In the data rows, zero lies at 4.5, halfway between 4 and 5.
Here are some points:
array([4, 4, 4, 7, 4, 5, 3, 6, 5, 3, 5, 3, 5, 5, 4, 5, 3, 6, 3, 2, 8, 4, 0, 4])
array([7, 5, 5, 4, 1, 2, 6, 4, 5, 6, 4, 4, 4, 3, 7, 7, 8, 5, 4, 3, 2, 4, 4, 6])
array([5, 5, 5, 4, 4, 4, 5, 4, 5, 5, 4, 5, 4, 3, 6, 5, 5, 4, 4, 4, 3, 4, 6, 5])
array([6, 4, 5, 4, 2, 3, 5, 4, 4, 6, 5, 5, 4, 3, 6, 6, 8, 4, 4, 4, 2, 5, 6, 6])
array([3, 5, 4, 4, 7, 6, 4, 5, 5, 4, 4, 5, 5, 5, 4, 3, 2, 4, 5, 5, 5, 4, 5, 3])
array([4, 4, 6, 3, 5, 5, 5, 4, 4, 5, 5, 5, 3, 3, 6, 4, 3, 4, 4, 4, 4, 5, 6, 5])
array([7, 4, 5, 4, 2, 2, 6, 4, 2, 6, 6, 5, 4, 4, 5, 6, 9, 4, 5, 7, 1, 7, 8, 7])
array([5, 3, 8, 3, 4, 6, 5, 4, 3, 6, 7, 5, 1, 2, 8, 5, 3, 3, 4, 3, 5, 6, 8, 5])
array([3, 6, 0, 8, 6, 4, 4, 6, 6, 1, 0, 3, 9, 9, 0, 3, 6, 7, 6, 7, 7, 3, 0, 3])
array([2, 3, 6, 4, 8, 8, 3, 5, 3, 3, 8, 5, 3, 5, 4, 2, 0, 4, 5, 5, 9, 6, 6, 2])
array([4, 5, 4, 3, 7, 5, 5, 4, 5, 4, 3, 5, 5, 5, 4, 3, 4, 4, 5, 6, 4, 4, 6, 4])
array([6, 5, 4, 4, 2, 2, 6, 4, 4, 6, 4, 5, 5, 4, 5, 6, 9, 4, 5, 6, 1, 5, 6, 6])
array([4, 4, 4, 7, 3, 5, 3, 5, 6, 3, 5, 3, 5, 5, 4, 5, 4, 6, 3, 2, 7, 3, 0, 4])
array([5, 4, 6, 3, 5, 5, 5, 4, 4, 5, 5, 5, 3, 3, 6, 5, 4, 3, 4, 4, 4, 5, 7, 5])
array([6, 4, 4, 6, 0, 3, 5, 4, 5, 5, 5, 4, 5, 4, 5, 8, 8, 6, 4, 3, 4, 4, 2, 6])
array([3, 5, 3, 7, 4, 5, 3, 6, 6, 3, 3, 3, 6, 6, 3, 5, 4, 6, 3, 2, 8, 3, 0, 4])
array([5, 5, 4, 3, 4, 3, 6, 4, 4, 5, 3, 5, 5, 5, 4, 5, 6, 4, 5, 6, 2, 5, 7, 5])
array([6, 4, 3, 4, 4, 2, 6, 4, 3, 5, 5, 5, 6, 6, 3, 5, 8, 4, 6, 8, 2, 6, 7, 6])
array([5, 3, 9, 4, 4, 6, 5, 4, 3, 6, 8, 5, 1, 1, 8, 5, 3, 4, 4, 2, 5, 6, 7, 5])
array([2, 4, 6, 4, 9, 8, 3, 5, 4, 3, 6, 4, 3, 5, 4, 1, 0, 4, 4, 3, 9, 5, 4, 2])
array([5, 4, 3, 5, 4, 3, 5, 5, 3, 4, 6, 5, 6, 6, 2, 5, 7, 5, 6, 8, 3, 7, 6, 5])
array([6, 5, 4, 4, 1, 2, 6, 4, 4, 6, 4, 5, 5, 4, 5, 7, 9, 4, 5, 5, 1, 4, 6, 6])
array([5, 5, 4, 3, 4, 3, 6, 4, 4, 6, 3, 5, 5, 4, 5, 5, 7, 4, 5, 6, 2, 5, 6, 5])
array([5, 4, 6, 4, 3, 5, 5, 4, 4, 5, 6, 5, 3, 3, 6, 5, 4, 4, 4, 3, 4, 5, 5, 5])
array([5, 4, 6, 3, 4, 4, 5, 4, 3, 6, 6, 5, 3, 3, 6, 5, 5, 3, 5, 5, 3, 6, 8, 5])
array([4, 5, 3, 7, 3, 4, 3, 5, 5, 3, 4, 3, 6, 6, 3, 5, 5, 7, 4, 3, 7, 4, 0, 4])
array([6, 5, 4, 4, 2, 3, 5, 4, 6, 6, 3, 4, 5, 3, 6, 6, 7, 4, 4, 3, 3, 3, 4, 5])
16 more points follow, each with its number after it:
array([5, 5, 4, 6, 2, 3, 4, 5, 6, 4, 4, 3, 5, 4, 5, 6, 6, 6, 4, 2, 5, 3, 1, 5]) 0
array([3, 4, 5, 4, 8, 7, 3, 5, 3, 3, 7, 5, 4, 6, 3, 2, 0, 4, 5, 6, 7, 6, 6, 3]) 1
array([4, 4, 6, 3, 6, 6, 4, 4, 5, 5, 5, 5, 3, 4, 5, 3, 2, 4, 4, 4, 5, 5, 6, 4]) 2
array([4, 5, 1, 4, 6, 3, 5, 5, 4, 4, 3, 5, 7, 8, 1, 3, 7, 4, 7, 9, 3, 5, 6, 4]) 3
array([6, 5, 4, 4, 2, 2, 6, 4, 4, 6, 4, 5, 5, 4, 5, 6, 8, 4, 5, 5, 2, 5, 6, 6]) 4
array([6, 5, 4, 5, 1, 2, 5, 4, 4, 6, 4, 4, 5, 4, 5, 7, 8, 5, 4, 4, 3, 5, 4, 6]) 5
array([6, 7, 1, 4, 4, 2, 6, 4, 6, 5, 0, 5, 7, 6, 3, 5, 9, 4, 6, 7, 0, 3, 5, 6]) 6
array([3, 4, 2, 4, 9, 6, 4, 5, 3, 3, 5, 5, 6, 8, 1, 1, 2, 4, 7, 9, 6, 6, 7, 3]) 7
array([2, 4, 5, 4, 9, 7, 3, 5, 4, 3, 6, 5, 4, 6, 3, 1, 0, 4, 5, 5, 8, 5, 5, 2]) 8
array([8, 5, 5, 2, 0, 1, 7, 2, 5, 8, 3, 6, 4, 2, 8, 7, 9, 3, 5, 5, 0, 4, 8, 8]) 9
array([3, 4, 5, 7, 4, 6, 3, 5, 6, 3, 5, 3, 4, 5, 4, 5, 3, 6, 3, 1, 9, 3, 0, 4]) 10
array([3, 4, 1, 8, 5, 5, 3, 6, 4, 2, 5, 3, 7, 8, 0, 4, 4, 7, 5, 5, 8, 5, 0, 3]) 11
array([6, 4, 7, 4, 3, 4, 5, 4, 4, 6, 7, 5, 2, 2, 7, 6, 5, 4, 4, 3, 4, 5, 6, 5]) 12
array([5, 5, 3, 4, 5, 4, 5, 4, 5, 5, 3, 5, 5, 5, 4, 4, 5, 4, 5, 6, 3, 4, 5, 4]) 13
array([6, 4, 7, 3, 2, 3, 6, 3, 3, 7, 6, 6, 3, 2, 7, 6, 7, 3, 5, 5, 2, 6, 8, 6]) 14
array([4, 3, 6, 7, 4, 6, 3, 5, 4, 3, 7, 3, 3, 4, 5, 5, 2, 6, 3, 1, 9, 5, 1, 4]) 15
Which two of these numbered points are nearest to each point below by angle, seen from the average point of the first points? Their numbers follow each, nearest first.
array([4, 6, 1, 7, 4, 4, 4, 6, 6, 3, 2, 3, 7, 7, 1, 5, 6, 6, 4, 5, 6, 3, 0, 4]) > 11 0
array([4, 4, 5, 7, 3, 5, 3, 5, 6, 3, 5, 3, 4, 5, 4, 5, 3, 6, 3, 1, 8, 3, 0, 4]) > 10 15
array([3, 4, 2, 4, 9, 6, 4, 6, 3, 3, 5, 5, 6, 8, 1, 1, 2, 4, 6, 8, 6, 6, 6, 3]) > 7 1
array([4, 6, 3, 4, 6, 4, 5, 4, 6, 5, 1, 4, 6, 5, 4, 4, 5, 4, 5, 6, 3, 3, 4, 4]) > 13 6
array([5, 4, 5, 4, 4, 4, 5, 4, 4, 5, 5, 5, 4, 4, 5, 5, 5, 4, 5, 5, 4, 5, 6, 5]) > 14 9
array([5, 3, 9, 4, 2, 6, 4, 4, 4, 5, 7, 5, 1, 1, 9, 6, 2, 4, 2, 0, 6, 5, 5, 5]) > 12 15
array([7, 6, 3, 5, 1, 1, 6, 4, 6, 6, 1, 4, 6, 4, 5, 7, 9, 5, 4, 4, 1, 3, 3, 6]) > 5 4
array([4, 4, 4, 4, 6, 5, 5, 5, 4, 4, 5, 5, 5, 6, 3, 4, 4, 4, 5, 6, 4, 5, 6, 4]) > 7 1
array([2, 4, 4, 5, 8, 7, 3, 6, 4, 3, 5, 4, 5, 7, 2, 2, 1, 5, 5, 6, 8, 5, 4, 2]) > 8 1
array([6, 5, 4, 5, 2, 2, 5, 4, 5, 5, 4, 4, 5, 4, 5, 6, 8, 5, 5, 5, 2, 4, 4, 6]) > 5 4
array([6, 5, 5, 3, 3, 3, 6, 4, 4, 6, 4, 5, 4, 3, 6, 5, 7, 4, 5, 5, 2, 5, 7, 6]) > 9 14
array([6, 5, 4, 2, 3, 2, 7, 3, 4, 7, 3, 6, 5, 3, 6, 5, 8, 3, 6, 7, 0, 5, 9, 6]) > 9 4
array([4, 5, 6, 3, 6, 6, 4, 4, 5, 5, 4, 5, 4, 4, 5, 3, 2, 3, 4, 4, 5, 4, 6, 4]) > 2 8
array([6, 4, 6, 3, 2, 3, 5, 3, 4, 7, 6, 5, 3, 2, 7, 6, 6, 3, 4, 4, 2, 5, 7, 6]) > 14 9
array([8, 3, 9, 3, 0, 4, 5, 2, 5, 8, 7, 5, 0, 0, 9, 9, 5, 3, 1, 0, 2, 4, 6, 7]) > 12 14
